data =
[[-23  32  61  13  41 -27  56 -23  18   7]
 [-26  32  59  15  41 -29  54 -23  18   7]
 [ 60 -47 -28 -33 -53  46 -32   1 -29 -30]
 [-23  31  61  14  41 -27  56 -23  17   6]
 [-20  30  62  12  40 -25  57 -23  16   4]
 [-23  30  60  15  40 -27  56 -24  14   4]
 [ 60 -47 -27 -32 -53  46 -32   1 -30 -30]
 [-34  29  53  13  38 -35  49 -22  18   5]
 [ 59 -48 -28 -33 -53  46 -32   1 -29 -30]
 [-28  32  55  10  40 -29  50 -19  23   9]
 [-25  30  59  17  40 -29  55 -25  14   5]
 [-24  32  60  15  41 -28  55 -23  18   7]]
Which number is the top-left entry?
A: -23
Which number is the entry just right of the largest entry?
A: 12
The third entry on the main diagonal -> -28
The bottom-left entry -> -24
The smallest entry in the first column: -34
Which number is the entry directly below 50?
A: 55
The 5th entry, reading row by row: 41
The top-right entry: 7
Which number is the second entry in reading order?
A: 32
The bottom entry of the column that holds the largest entry: 60
The 4th entry in reading order: 13
The entry directly below the largest entry -> 60
Which number is the smallest entry in the last row?
A: -28
Which number is the last entry, reading row by row?
A: 7
The third entry from the end, reading row by row -> -23
The third entry on the diagonal from the top-right corner -> 1
The 2nd-last entry, reading row by row -> 18
Which number is the second entry on the diagonal from the top-right corner?
A: 18
Which number is the largest entry in the first row?
A: 61

a =
array([[-17, -19,  14,   0],
       [ -2, -15,  11, -20],
       [  0,  24,  25,  24],
       [  0,  -4,  12,  22],
       [ 15,  -5,   5,  20],
       [ 22,  36,  20,  45],
       [-26,   5,  30,   4],
       [  6,  -8,  10, -17],
       [ 39,   6,  -1,  30]])
The last entry in the row that holds the smallest entry is 4
Read off the smallest entry in the last column.
-20
Read off the entry in the top-left corner.
-17
Read off the maximum.
45
The bottom-right entry: 30
Read off the entry directly above 12.
25
The entry in the bottom-left corner -> 39
Read off the entry just right of 36.
20
Read off the entry in the top-right corner.
0
The 2nd entry on the diagonal from the top-right corner -> 11
The entry directly below -26: 6
The largest entry in the first row: 14
Read off the entry directly below 15.
22
Read off the entry just left of 10.
-8
Read off the minimum.
-26
The entry directly above 36 is -5
The third smallest entry is -19
The 2nd entry from the end, reading row by row: -1
The entry directly below 25 -> 12
The third entry on the diagonal from the top-right corner is 24

Questions about the row below.
1) What is the fifth entry?
2) What is the third entry from the left?
3) What is the first entry from the left?
4) What is the entry just right of 0.14?
5) What is the last entry?
6) What is the 2nd entry from the end?
[0.14, 0.04, 0.06, -0.05, 0.03, 0.02, -0.14]
1) 0.03
2) 0.06
3) 0.14
4) 0.04
5) -0.14
6) 0.02

A =
[[68 48  4 16 94 86]
 [ 8 31 18 41 72 46]
 [17 27 37 12 62 86]
 [41 17 33 34 94 36]
 [44 56  1 41 62 24]
 [28 71 66 53 59 25]
 [80 51 75 67 22 37]
 [48 73 65 65 13 52]
 [27 36 72 39 67 51]
 [49 41 61 38 26 45]
 [65 67 26 49 21 50]
 [85 58 63 53 24 64]
 [49 68 73 74 26 41]]
What is the entry directly above 58? 67
What is the smallest entry in the first row? 4
What is the largest entry in the first row? 94
What is the entry just right of the smallest entry? 41
What is the bottom entry of the column that holds the smallest entry? 73
What is the 1st entry on the main diagonal? 68
The entry just right of 34 is 94
The smallest entry in the last column: 24
The second entry on the main diagonal -> 31
What is the first entry in the row that holds the smallest entry? 44
The entry directly above 22 -> 59
The third entry on the diagonal from the top-right corner is 12
What is the entry in the bottom-left corner? 49
The bottom-right entry -> 41
The entry directly above 12 is 41
The entry directly above 74 is 53
What is the entry just left of the smallest entry? 56
The entry just left of 31 -> 8
The entry directly above the smallest entry: 33
What is the entry directly below 66? 75
What is the second entry in reading order? 48
The third-last entry, reading row by row is 74
The entry directly below the smallest entry -> 66
What is the minimum? 1
What is the top-right entry? 86
The fourth entry in reading order: 16
The largest entry in the first column is 85

Read these off the matrix that follows.
1) Report the entry just right of the smallest entry.
2) Report the entry just right of -7.
3) Report the entry just right of 4.
4) Report the entry in the top-right corner.
5) Report the entry just left of -50.
6) Report the entry just right of -22.
7) Report the bottom-left entry.
8) Report the entry directly above 0.
41,-37,-7,-37,-6,-50,-26,18,-1,-19,-5,71,-1
50,-42,0,-42,-2,-37,-22,-9,7,5,4,71,-18
1) -26
2) -37
3) 71
4) -1
5) -6
6) -9
7) 50
8) -7

Read these off the table that follows. Counting starts at 1.
1) Which number is the entry just right of -0.07?
2) Which number is the entry at row 2, column 1?
3) Which number is the entry in the top-left corner?
4) Which number is the entry just right of the centre entry?
5) Which number is the entry in the top-right corner?
6) Which number is the entry just left of the smallest entry?
7) Which number is the entry directly below the centre entry?
8) Which number is the entry in the bottom-right corner?
[[-0.17  0.16  0.09  0.05 -0.21  0.04  0.10]
 [-0.11  0.12 -0.19 -0.09  0.06 -0.24  0.08]
 [ 0.15 -0.22 -0.12 -0.19 -0.03  0.07  0.21]
 [-0.07 -0.14 -0.09  0.10 -0.13 -0.09  0.06]
 [-0.17 -0.17  0.13  0.08 -0.01 -0.06  0.13]]
1) -0.14
2) -0.11
3) -0.17
4) -0.03
5) 0.10
6) 0.06
7) 0.10
8) 0.13
